M =
[[128 127 129 133 129 129 127 128 129 131 126 127 129 129 130]
 [126 129 128 134 130 129 127 127 126 127 129 130 129 127 130]
 [115 133 136 127 137 126 130 123 130 127 135 126 128 120 140]
 [127 131 128 134 129 128 129 127 129 129 129 127 128 127 130]
 [113 135 136 126 141 132 131 122 127 128 134 125 132 119 145]
 [151 116 119 143 111 132 126 138 124 129 114 131 125 141 105]
 [100 142 142 121 151 124 129 116 134 126 145 125 131 112 157]
 [135 123 124 137 122 130 129 129 128 128 123 130 127 131 121]
 [121 132 132 130 133 126 128 124 130 128 132 127 128 124 135]
 [114 135 136 127 139 125 130 122 131 128 136 125 129 120 142]
 [135 126 126 136 124 128 130 131 127 125 121 128 122 130 122]
 [123 131 129 134 131 130 128 127 130 128 132 126 125 126 129]]
Indices start at 1.
The entry at row 2, column 1?
Answer: 126
The entry in row 3 and column 1 -> 115
The entry in the bottom-left corner is 123
The entry in the bottom-right corner -> 129
The entry in the top-left corner -> 128
The entry just left of 112: 131
The entry just right of the smallest entry?
Answer: 142
The minimum?
Answer: 100
The entry directly below the smallest entry?
Answer: 135
The entry in row 3 and column 2 -> 133
The entry at row 3, column 3 -> 136
The entry at row 1, column 3?
Answer: 129
The top-right entry is 130
The entry at row 1, column 2?
Answer: 127
The maximum?
Answer: 157
The entry directly above the smallest entry?
Answer: 151
The entry at row 2, column 3 is 128

[[127 135 124 130 153 128 132 126 127 136]
 [126 134 124 129 149 126 134 122 133 136]
 [125 136 124 130 141 126 137 123 127 137]
 [126 133 128 129 132 125 138 120 134 135]
 [127 134 125 130 151 128 131 125 128 135]
 [126 134 126 129 135 126 137 121 131 136]
 [126 135 123 130 153 127 133 124 127 137]
 [125 134 126 129 135 127 136 121 130 136]
 [127 134 127 129 135 125 138 121 133 135]
 [126 135 123 130 151 126 134 123 129 137]
 [125 136 124 130 141 126 137 123 127 138]]
Rows and columns are numbered from 1.
Which number is the entry at row 1, column 2? 135
The bottom-right entry -> 138
Which number is the entry at row 3, column 3? 124
The top-left entry: 127
The entry at row 2, column 2: 134
Which number is the entry at row 2, column 1? 126
The top entry of the column that holds the smallest entry -> 126
The entry in the bottom-left corner is 125
The entry at row 1, column 3 -> 124
Which number is the entry at row 3, column 1? 125
Which number is the entry in row 3 and column 2? 136
The entry directly below the smallest entry is 125
Which number is the minimum? 120
Which number is the entry directly above the smallest entry? 123
The top-right entry is 136

X =
[[120 120 127 120 128 128 120 127 127 128 120]
 [103 103 152 103 152 152 103 152 152 152 103]
 [112 112 139 113 139 139 112 139 139 140 112]]
Counting starts at 1.
The entry just left of the centre entry: 152
The entry in row 1 and column 2 -> 120
Read off the entry in the top-right corner.
A: 120
The entry in the bottom-left corner -> 112
The entry in row 1 and column 1 is 120
Read off the entry at row 1, column 3.
A: 127
Read off the entry directly below the centre entry.
A: 139
The centre entry -> 152

Questions about the array below. Indices start at 1.
1) Read off the entry at row 2, column 1.
2) Read off the entry in the top-left corner.
3) Read off the entry in the top-right corner.
4) Read off the entry in row 1 and column 3.
5) Read off the entry at row 3, column 1.
6) Read off the entry directly below the largest entry.
7) Read off the maximum.
[[140 120 129 121 129 151 142 119 129 121 118 130 147]
 [127 125 125 117 118 121 132 104 119 120 104 119 117]
 [113 121 122 144 138 118 114 147 130 123 132 136 117]
 [134 119 125 125 126 133 125 135 122 121 122 123 124]
 [109 128 146 135 134 120 125 119 131 128 125 129 129]
 [128 115 123 129 123 117 108 120 131 113 116 124 112]
 [119 108 131 137 131 119 105 132 129 110 116 126 114]
 [137 129 115 135 130 120 119 146 129 132 141 131 112]
 [117 141 128 135 133 120 135 129 129 141 139 134 130]
 [109 128 137 130 125 102 111 112 127 121 123 124 102]
 [117 129 139 140 136 115 116 128 137 129 141 134 117]]
1) 127
2) 140
3) 147
4) 129
5) 113
6) 121
7) 151
